Named turns come first, each shown by rows before and after it. Which turns, in which order, take the first row of each pair that follows to the second? Write the first one first, as in the answered first pair.
turn W:
-1.340 0.486 -0.322 1.150 0.343 1.509 0.783 -0.978 -0.191 1.744 0.850 -> 0.788 1.578 1.113 0.974 -0.370 0.196 0.712 0.612 1.497 1.457 -0.820
0.544 -0.127 -0.519 -1.027 0.750 0.976 -1.177 0.224 -0.199 -0.737 1.136 -> 1.255 0.067 -0.109 -1.229 0.526 0.429 -1.249 0.760 0.337 -0.820 0.568
-0.661 -2.102 -0.878 -0.811 -0.795 -0.838 -0.519 -0.505 -0.283 -0.497 1.085 -> -0.097 -0.290 0.516 -0.290 -0.464 1.052 -1.243 -0.156 -0.972 0.886 2.147
turn S:
-0.560 -0.220 -0.981 0.161 -1.135 0.815 0.711 0.007 -1.179 0.280 0.055 -> -0.636 -0.462 -0.979 0.168 -1.436 -0.015 1.178 -0.095 -0.464 0.058 -0.716
-1.089 -1.229 -1.028 -0.203 -0.143 -0.873 0.351 -0.580 0.031 -0.946 -0.025 -> -1.246 -0.789 -0.946 -0.226 0.189 0.333 -0.233 -0.856 -0.616 -0.563 0.920
0.781 -0.055 -2.197 -1.356 0.414 0.444 -0.556 -0.042 -0.923 -2.034 0.761 -> 0.424 -0.713 -1.837 -1.046 0.189 -1.287 0.494 -1.215 0.662 -2.202 -0.527
-0.729 2.389 0.903 1.257 0.505 3.520 -0.273 -0.366 -2.578 2.545 1.426 -> 1.423 1.256 -0.228 0.742 -2.063 -0.997 0.948 3.865 -1.651 -0.014 -2.926
turn M:
-0.323 -0.242 -0.393 -0.579 -0.817 -0.251 -0.021 1.418 -0.320 -0.487 -1.105 -> -1.426 -0.520 -0.601 0.006 -0.481 -0.005 0.587 0.302 -0.752 0.148 -0.737
1.419 -0.244 -1.118 -1.955 -0.621 0.446 0.772 1.017 -1.173 -1.190 -0.192 -> -0.079 -0.822 -1.665 -1.236 -0.608 0.552 1.702 0.108 -1.813 -0.912 -0.110
-2.662 -0.252 0.750 1.861 0.614 0.760 1.803 -2.698 -0.709 2.257 0.373 -> 0.427 1.768 2.797 0.412 1.254 2.025 -0.735 -1.526 1.102 2.370 1.391
Pairs:
Each pair is 2 to 3 turns apart.
1.473 0.741 -1.137 -2.511 -0.929 -0.825 -1.132 1.011 -0.716 -3.031 -0.912 -> -1.293 0.230 -2.236 -0.857 -1.039 0.294 0.552 -0.008 -3.468 -1.795 -0.278
M, M, S
-0.338 -1.080 -2.875 0.713 0.577 1.004 -1.224 2.592 -2.946 -2.005 0.062 -> -2.819 -0.132 -0.836 2.357 1.717 2.353 -0.019 -1.567 -2.092 0.834 1.386
S, W
-0.111 -0.362 0.534 0.956 -0.659 -0.906 1.253 0.118 1.691 0.192 -0.983 -> -0.478 0.636 0.878 1.416 -0.068 1.156 0.705 -0.269 0.460 1.374 0.582
W, W
1.848 0.485 2.612 0.537 -1.763 -2.656 1.340 -0.333 3.692 0.451 -2.069 -> 0.489 0.106 -1.198 -1.159 0.211 3.660 -2.130 -0.434 -2.259 0.254 3.995
W, S, M
-0.665 0.119 1.348 1.502 -1.189 -1.146 1.592 -0.544 1.840 1.384 -2.030 -> -1.762 -0.812 0.434 1.257 -0.782 -1.049 1.728 -1.756 1.553 1.112 -1.329
M, W
1.379 -1.067 -0.505 -0.702 -0.932 -2.128 -0.211 1.359 1.014 -1.301 -1.765 -> -2.096 -1.091 -1.057 0.697 0.409 1.034 0.314 -2.037 -1.468 0.870 1.144
M, S
-0.816 0.219 0.552 0.115 0.760 1.584 0.200 -1.146 -0.577 0.940 1.378 -> -0.186 0.583 1.801 0.202 0.609 0.426 0.526 -1.346 1.185 0.970 0.357
W, M, S
-0.006 0.783 -0.684 -0.124 1.412 1.480 0.219 -0.287 -0.779 0.774 -0.594 -> 0.926 0.670 -0.778 -0.670 1.037 0.836 -0.159 0.943 -0.536 -0.055 -1.291
M, M
0.060 1.154 0.708 2.024 -1.283 -0.280 1.701 0.988 -1.537 -0.292 -0.573 -> 0.517 2.009 1.643 1.917 -0.771 0.817 1.013 0.484 -1.110 0.370 0.212
M, M
0.816 0.104 0.470 0.091 -0.646 -1.119 -0.501 0.346 0.748 -0.017 -1.015 -> 0.708 -0.378 0.049 -0.233 -0.559 -1.193 -0.702 0.178 0.687 -0.399 -0.852
S, M, M
1.410 -0.435 0.650 -0.194 1.241 -0.940 -0.433 0.178 2.923 -0.158 0.172 -> -1.139 -1.851 -1.385 0.352 1.670 0.389 0.207 -1.159 0.224 0.017 1.577
M, W
1.521 0.241 -0.253 -0.048 -0.701 -0.926 -0.251 1.097 -0.704 0.066 -0.577 -> -0.492 -0.382 -0.336 0.937 -0.159 -0.887 0.876 -1.489 -0.774 0.951 -0.071
M, S
1.068 -0.495 -1.336 -0.837 -0.512 -0.058 -0.773 2.710 -1.071 -1.644 -0.402 -> -0.092 -1.151 -0.095 0.040 -0.511 -2.278 1.054 0.207 1.612 -1.004 -2.080
W, W, S
-1.707 0.959 0.934 1.329 1.205 4.110 -1.370 -0.720 -2.307 2.393 3.355 -> 2.982 -1.016 0.235 -1.858 -0.652 -2.275 -2.109 3.234 2.207 -2.692 -1.260
M, W
0.299 -0.401 -0.742 0.738 0.100 1.566 -0.018 -0.373 -1.203 0.034 1.399 -> 0.148 -0.725 -0.557 1.510 -0.857 -0.127 1.362 0.570 -0.940 -0.127 -0.524
W, M, M
-1.318 1.104 0.988 1.411 -0.033 1.602 0.838 -0.869 -0.689 2.039 0.433 -> -0.948 -1.069 -0.250 0.568 -0.774 -1.862 1.633 -0.721 1.103 -0.447 -1.876
M, W, M
-0.812 -0.294 0.627 1.274 0.101 0.378 1.095 -0.152 -0.978 0.756 -1.086 -> -0.128 -0.317 1.412 0.957 0.008 -0.552 0.944 -0.094 0.433 0.470 -1.678
M, W, M
-0.401 -0.077 1.429 0.436 0.300 -0.241 -0.299 -1.164 1.694 0.119 0.081 -> -0.439 -1.247 -0.559 0.271 -0.561 -1.279 0.188 0.754 0.164 -1.176 -0.986
S, W, M
-0.633 0.799 1.712 1.919 0.169 -0.652 0.242 -0.969 0.581 1.962 -0.025 -> 0.504 -0.951 0.026 0.264 -0.346 -2.827 -0.273 0.286 1.388 -0.645 -1.280
M, S, W
0.566 -1.012 -1.226 -0.830 0.103 -0.749 -0.097 1.392 -0.945 -1.291 -0.281 -> 1.325 0.779 0.458 -0.432 0.173 0.596 -0.613 1.886 -0.792 -0.050 0.295
W, M, W
-0.615 1.776 1.643 1.943 0.136 0.249 1.647 0.748 -1.163 1.312 -0.684 -> 0.326 1.398 1.118 1.386 -0.463 -0.743 1.478 2.402 -0.996 0.267 -1.623
M, M, M
-3.057 -0.911 -0.943 0.682 0.394 1.135 1.092 -3.321 -0.292 1.137 0.706 -> -0.608 1.532 1.462 0.193 0.941 2.585 -0.827 -2.381 0.826 2.139 1.652
W, W, S
